Here are some points, each followed by its number:
-14:-19:8:63:-13:-71:-16:-39:18:-15:-23:-6:-28:-24:-32:-29:44:-52:-35:-29:49:-26:64:9 0
26:-20:-13:-9:22:0:1:-21:-11:17:24:-3:39:-6:37:15:11:19:5:29:-59:-4:-42:-19 1
-13:3:-6:-12:-14:1:-9:45:-1:-14:-16:1:-20:-14:-21:-22:-33:-19:-10:-17:36:-19:-9:-10 2
-27:27:12:-7:-13:-25:18:-58:50:-21:-11:0:-22:7:-1:-15:-36:-29:-23:12:0:26:25:-42 3
-12:-55:-8:-4:-15:-5:7:8:1:-15:69:-10:52:20:13:44:13:-19:-30:18:-67:15:-69:-23 4
-19:7:49:-8:-14:10:-7:45:31:-21:-19:-2:-31:39:48:49:-36:32:14:-67:-48:88:-37:11 5
-5:26:13:2:10:-2:-49:45:-22:-3:-6:-1:14:-10:-23:7:11:-34:-36:-25:-7:-22:26:-6 6
-15:-26:-3:-10:-7:-5:11:44:1:-8:24:-3:37:15:-15:29:14:-11:-16:24:-60:17:-54:-11 7
-7:19:0:-11:-19:-14:36:-53:16:-14:-11:3:-26:6:5:-8:-37:-22:30:7:0:29:-19:-36 8
-23:-10:18:-2:-4:0:1:-22:18:-20:-21:12:-19:-19:0:26:43:-15:-20:-27:41:-23:22:15 9
-8:-6:-12:-23:15:20:13:-24:-5:-24:13:-13:28:7:14:20:12:55:22:27:-52:9:-48:-13 10
-14:-31:-5:-12:-17:-25:13:-24:8:-33:-40:-13:-33:-27:-14:-38:-38:11:12:13:45:-27:27:11 11
-20:20:22:9:-19:29:19:5:-6:-17:-7:-12:3:-14:13:55:14:-23:-17:23:10:-29:13:-38 12
53:21:4:-54:-4:20:-7:-40:52:35:-5:-11:-8:2:79:-14:-36:4:94:-1:16:-15:20:-44 13
-54:29:13:97:-71:49:14:5:-44:-60:-10:12:-15:11:68:-11:-30:-41:25:10:-3:20:15:12 14
-19:-6:-17:8:-11:-15:-6:-24:17:-25:17:-13:50:-7:-27:43:11:-23:-14:1:-63:-16:-28:22 15
-4:22:1:2:-2:10:22:45:-2:-13:-15:-2:-24:4:-5:-19:-38:-9:-8:8:12:12:-1:-2 16
-10:14:11:3:-7:-19:-15:-56:29:-15:-24:-2:-24:-5:-12:-13:-36:-33:-23:-23:29:-2:40:-20 17
1:-19:-13:-15:-21:1:-16:5:11:0:-21:11:-26:-15:-16:-45:14:33:-14:-30:43:-21:-17:-21 18
20:-95:127:-3:-18:-8:120:6:17:28:73:-9:56:85:-13:127:-37:81:-16:127:-31:59:111:-3 19
-4:-27:27:0:-9:-16:20:46:7:-2:3:-1:6:37:5:45:11:-4:-24:-20:-71:58:-66:-9 20
-11:-2:-8:-14:6:37:-14:8:7:-7:-22:13:-29:-1:2:-45:43:-75:-58:-29:34:-1:-3:-72 21
5:-36:52:35:2:2:-18:44:-3:6:17:-1:31:30:13:52:14:4:-35:-26:-75:34:-52:-1 22
85:20:-14:-25:58:79:44:-40:127:45:-12:-11:-27:7:127:-11:-37:-24:87:25:-2:30:-24:-104 23
-16:-17:-4:4:14:-3:-14:-26:-8:-25:-32:-13:-29:-25:4:-37:-38:-27:-17:-4:46:-22:55:11 24
34:24:24:-4:21:27:21:9:13:26:1:-9:-8:2:-11:28:11:34:18:35:-13:12:28:37 25
33:-12:51:-80:31:97:-58:7:37:27:-27:13:-26:-25:-60:-19:12:33:-58:-55:54:-28:76:-48 26
5:3:-14:8:7:15:33:8:2:9:1:10:14:14:-7:13:43:4:19:28:-64:31:-60:13 27
-6:23:-2:27:1:2:-2:8:-7:-8:7:-11:30:-5:-19:20:-38:25:-18:22:-33:-20:-11:13 28
-11:2:-16:-33:-23:10:-8:44:3:-21:2:-1:10:8:-30:-5:-38:-23:-15:-7:-46:20:-12:-14 29
-11:-3:-13:7:-20:-23:14:7:1:-13:-15:14:-26:-5:10:-34:11:-26:-22:8:34:-7:32:-40 30
-25:1:-13:46:-20:21:2:-39:-4:-26:14:-11:35:2:-33:15:-38:-31:-25:26:-56:-3:-31:16 31
-4:22:2:3:23:-7:-24:-22:-8:4:-5:-14:1:-8:31:-12:-38:-7:-19:-7:29:-28:42:-4 32
-14:-5:-20:1:-5:50:-4:5:-9:-16:-19:-11:-19:-19:7:-34:-38:-21:-13:10:38:-23:38:-25 33
2:-5:-5:-14:-19:-12:-8:46:3:-2:-20:-3:-26:-19:-18:-30:-36:-15:-7:2:40:-24:47:-15 34
-11:4:-10:1:-2:1:-2:48:-7:-6:-11:3:-11:-15:-5:21:-37:-7:-13:7:34:-20:11:-1 35
44:14:-7:80:18:35:24:6:-4:57:-18:-14:-30:3:44:-20:-38:-55:88:0:20:11:1:72 36
-11:-14:-10:4:-5:-8:13:44:-5:-11:-23:-10:-32:-9:5:-40:13:-11:-33:1:44:-14:39:-5 37
37:-53:-9:-9:5:-2:-17:-28:-77:28:101:-11:76:-23:-10:39:11:-14:46:29:-66:-10:-58:40 38
1:7:-10:-9:0:38:-7:-38:-28:-6:-15:-11:-28:5:-10:-46:-33:17:-47:-31:29:2:-9:15 39
2:24:8:9:10:18:-1:-24:-7:-2:0:-13:10:-6:-1:15:11:-3:-5:7:-13:-7:-11:2 40
-19:0:1:-11:-24:-53:-13:10:-8:-23:-12:-11:-16:-14:21:-24:44:-32:-16:-15:35:-14:38:-18 41
-19:30:-12:5:-14:-15:-15:-25:14:-17:3:-14:8:-1:-19:-7:-38:-20:-16:-23:-17:-10:-30:12 42
1:23:-7:51:-10:19:-11:5:-7:-4:-1:11:25:-9:30:-6:43:-40:21:17:-26:-28:6:16 43
-28:-32:29:-35:-57:-56:-32:-40:-48:-31:-40:-9:-32:-30:4:-30:45:50:40:-41:50:-24:73:-4 44
8:18:21:68:73:89:23:9:-11:6:1:24:14:-3:-69:26:44:127:44:21:-17:5:5:125 45
-44:21:-8:58:-40:-49:32:12:-35:-36:-12:-13:-9:4:50:2:43:-10:1:22:-21:19:-26:-5 46
89:11:12:68:107:95:-30:5:-4:106:-8:12:-15:-13:24:-15:44:-53:100:-22:35:-20:47:127 47
-42:15:3:-71:-41:33:-15:6:-9:-24:2:-11:18:-4:11:18:-38:2:72:-4:-42:3:-13:55 48
-5:22:-11:17:4:9:20:45:27:-12:-15:-2:-10:0:56:-17:-38:89:48:14:23:-5:12:24 49
-1:17:6:45:-61:-58:-18:-27:-46:4:-7:23:-1:-15:44:-8:47:-25:32:-8:9:-22:26:4 50
1:-90:-40:15:8:3:2:45:-16:-1:127:-3:106:-2:-14:4:11:-18:-23:44:-17:5:-50:-5 51
16:24:-3:3:46:-42:-2:-58:-31:15:-10:5:8:-1:8:5:-35:73:-19:6:-20:-3:-8:81 52
42:20:3:-62:44:10:-33:7:17:44:3:14:30:-10:-46:4:15:62:-14:-1:-36:-22:1:2 53
-1:25:-12:-15:-24:-37:-2:11:3:10:-8:11:-20:-1:-20:-10:-34:66:-19:26:17:11:2:-15 54
Which two points above are nearest to each new point, looking only along the 8 directions in which the numbered points spread most? Their numbers follow each, smallest number first.
46:25:7:-5:57:-9:-6:-23:-16:63:-2:-14:11:-6:58:24:11:72:-7:-9:2:-23:4:-30 25 40
-30:-6:-25:-42:-21:-3:-16:48:-9:-37:-23:-1:-30:-12:-26:-52:45:-53:-29:-42:50:-12:-20:-17 6 21
3:19:2:19:1:-2:-18:48:-8:7:-8:-3:0:10:9:15:-36:2:-24:1:-35:21:-16:-4 16 29
7:-3:16:-92:49:-41:-52:5:27:12:20:14:47:-14:-63:28:-36:18:-40:-18:-59:-18:-15:-40 29 53
-20:19:-2:-2:-1:6:2:-27:31:-14:0:11:-1:-4:4:-10:43:-7:-36:16:-2:-12:16:-35 12 30
9:-1:-11:39:-11:2:5:47:26:-8:-20:1:-26:-4:65:-35:-36:111:26:7:41:-6:28:17 49 54
75:-53:-40:-127:123:39:43:8:42:28:35:14:29:67:-94:39:46:-12:-4:31:-68:51:-97:16 1 53
-20:18:-6:23:-24:-34:-16:-26:99:-44:-9:25:-11:-7:-45:-26:-36:105:44:-34:25:-14:-21:-9 48 54
54:-22:37:-58:33:79:-48:5:38:48:-27:11:-29:-24:-57:-19:44:57:-2:-35:38:-30:75:5 26 53
29:23:-5:-95:40:42:-12:9:40:43:0:11:3:-4:-65:-20:43:36:-60:-17:-10:1:-18:-60 26 53
-28:12:-10:-42:-4:-6:49:45:-10:-26:-4:-2:-8:22:-32:5:-37:-35:10:19:-41:47:-51:-21 7 29
35:0:-12:-52:29:12:-10:-23:16:44:21:-13:56:-16:73:8:-38:127:-10:29:-60:-21:-21:-17 1 10
42:-4:34:-33:36:21:9:-24:-42:37:-18:-11:-19:-12:-20:9:-38:-10:4:3:37:-24:13:12 25 32
10:20:35:-57:46:43:36:5:16:2:-4:11:1:-9:-35:66:-38:8:-26:47:-2:-17:37:-25 25 35
-21:-28:-21:-86:36:20:0:-37:-84:-27:-40:-8:-33:-31:21:-43:15:75:-16:4:50:-27:66:13 11 18
28:-7:-18:2:-1:-20:-7:-54:-27:48:-27:-2:-25:-21:-12:-34:44:67:-1:3:43:-23:54:115 44 52
20:-14:-14:-21:8:-19:1:5:16:27:-22:12:-27:-14:-17:-38:46:8:-8:10:42:-17:44:-21 9 18
9:4:-12:9:14:42:-1:13:1:13:-12:22:-17:-14:-2:-24:11:-1:3:8:39:-24:35:-5 32 34
-4:15:14:14:-4:-2:-55:7:-5:-9:-6:13:-2:-12:4:3:11:-10:-4:-37:19:-28:49:-6 9 37
1:12:-14:40:11:-40:0:7:-7:5:-9:-10:-9:-15:-28:-29:45:37:-27:14:33:-27:35:24 9 37
-23:13:1:4:-16:42:-2:-56:32:-23:7:-3:39:-10:5:50:16:-27:-5:11:-54:-23:-22:-45 1 40
23:1:-18:-16:-11:21:-19:7:15:37:-19:12:-26:-6:-28:-48:49:66:-2:-41:38:-11:-13:0 18 39
14:21:-4:-11:23:42:-3:-27:-16:10:-3:22:7:-12:-4:28:51:-19:-6:5:2:-24:0:-3 6 40
-4:-17:-17:-8:2:15:-19:44:-24:-6:-23:2:-24:-19:-33:-47:44:-34:-13:-46:51:-18:-21:-7 6 18
-33:15:4:28:-34:-102:-20:11:-24:-44:-10:11:-11:-16:17:-10:45:41:2:-18:28:-19:40:6 41 44
-25:24:-6:-27:31:20:-14:-28:25:-12:0:-10:-2:-10:-13:-6:-35:-12:-4:-25:19:-20:-20:1 39 42
14:-93:-31:32:34:0:-29:45:-32:8:127:-2:127:-40:-30:77:12:-37:-24:50:18:-20:-111:-6 38 51
94:0:-24:-24:115:1:21:-25:-36:120:-16:-14:-22:-1:127:-33:-30:127:-14:14:28:-1:24:-74 13 25
17:12:10:-15:-22:15:6:-58:-14:23:-11:-3:-23:2:-7:7:-34:-14:54:-24:34:1:13:3 32 40
-4:9:-19:-5:0:5:-16:47:-16:-13:-12:-2:-26:-2:-21:-50:43:-44:-46:-36:24:5:-5:-13 6 21
9:12:27:25:-30:-30:-46:6:-5:24:-12:-14:-21:-11:12:-1:11:48:34:-53:33:-14:58:34 9 32
-36:18:-3:37:-52:-96:11:5:-18:-38:2:15:11:-4:17:-1:14:32:19:18:-23:-1:-12:7 46 50
32:8:-3:89:27:-8:-5:47:-10:28:14:3:36:-9:43:21:13:26:-27:18:-56:-15:-9:28 27 43
33:7:22:89:30:-7:-47:46:-17:41:-9:-2:-11:-15:36:-7:11:30:-36:-36:28:-16:50:17 9 37
-14:15:-9:-43:-29:-14:-17:44:9:-19:-18:4:-30:4:-29:-56:-36:-25:-4:-25:12:20:-6:-16 2 39
-30:-97:17:-127:-18:-10:127:45:19:-26:-47:-2:-30:127:-67:90:46:-19:97:1:-29:127:-127:-34 5 20
14:9:18:-41:-44:-125:2:-38:-39:29:-11:-8:-14:-11:3:25:44:53:15:-47:33:-27:33:9 44 50
-29:22:-10:-34:-25:-3:4:47:29:-42:2:-3:12:-9:32:-9:13:30:24:20:-10:-12:7:5 40 54
-30:-19:-14:-3:-15:-10:6:-50:52:-22:-20:0:-29:-20:2:-38:-36:-15:-23:7:46:-23:48:-26 11 17
-32:10:2:17:-41:-37:8:-28:74:-42:5:24:21:-4:-16:31:45:40:30:15:-46:-2:-8:3 10 40
19:-13:-21:9:-9:3:-22:-25:-6:26:-29:-9:-24:-14:-4:-43:-38:-3:26:-46:43:-16:-20:-13 32 39
-45:13:39:-72:-48:0:14:8:-6:-60:-12:-11:-28:9:63:-9:-38:-74:18:-72:16:17:22:-46 3 30
22:-61:43:23:46:-4:-46:-25:-17:21:109:-12:77:-12:35:58:-38:-32:-60:1:-63:-9:-50:8 4 51
-30:24:32:40:-31:-7:33:-27:20:-18:-14:23:-21:10:20:15:43:-3:-12:39:-24:37:44:-21 12 46
-9:22:-3:5:-6:-1:-5:47:3:-16:5:6:26:-4:10:1:13:-8:-25:19:-50:-15:-8:0 29 40
25:-10:7:72:28:7:29:47:-11:28:-2:-2:5:27:39:34:-35:39:-16:5:-71:46:-57:20 22 27
9:-15:-18:-84:22:-80:4:8:26:17:-25:14:-22:-17:-55:-32:45:47:-62:7:43:-21:45:-53 9 18
9:22:18:-31:4:-22:-17:-25:17:19:-16:-11:-18:3:20:3:-38:77:-30:-35:3:12:24:-3 18 54
-27:9:-2:-41:-27:-10:0:44:3:-24:-6:-3:10:8:-22:-15:-35:-22:-16:29:-58:25:-15:-14 29 42
25:5:23:-24:1:-21:7:11:13:36:-11:10:-10:25:-34:34:-37:62:-11:-29:-63:57:-51:10 10 48
-10:21:-9:3:-3:-8:-3:46:6:-7:-9:1:-7:-10:9:17:-34:2:-10:12:25:-18:12:2 16 35
16:23:-11:-8:14:-39:-17:-25:8:22:-10:-14:-16:0:38:-38:11:21:-48:-33:8:4:-11:-1 18 40
21:23:-4:42:-62:17:27:10:-1:29:-12:10:-4:0:9:-12:-37:36:46:21:-15:13:-17:26 48 49
-21:-23:-1:-15:-18:13:87:-56:33:-20:-33:-1:-34:89:13:38:46:-37:33:2:-70:118:-118:-57 5 20
8:15:-9:-23:-1:26:-16:8:10:-6:0:-14:-2:-7:-18:-7:-38:24:-3:-15:7:-16:-4:-19 35 39
-25:21:13:84:-24:60:-39:8:-40:-23:3:12:11:-15:67:1:18:-24:39:-19:0:-20:29:46 36 43
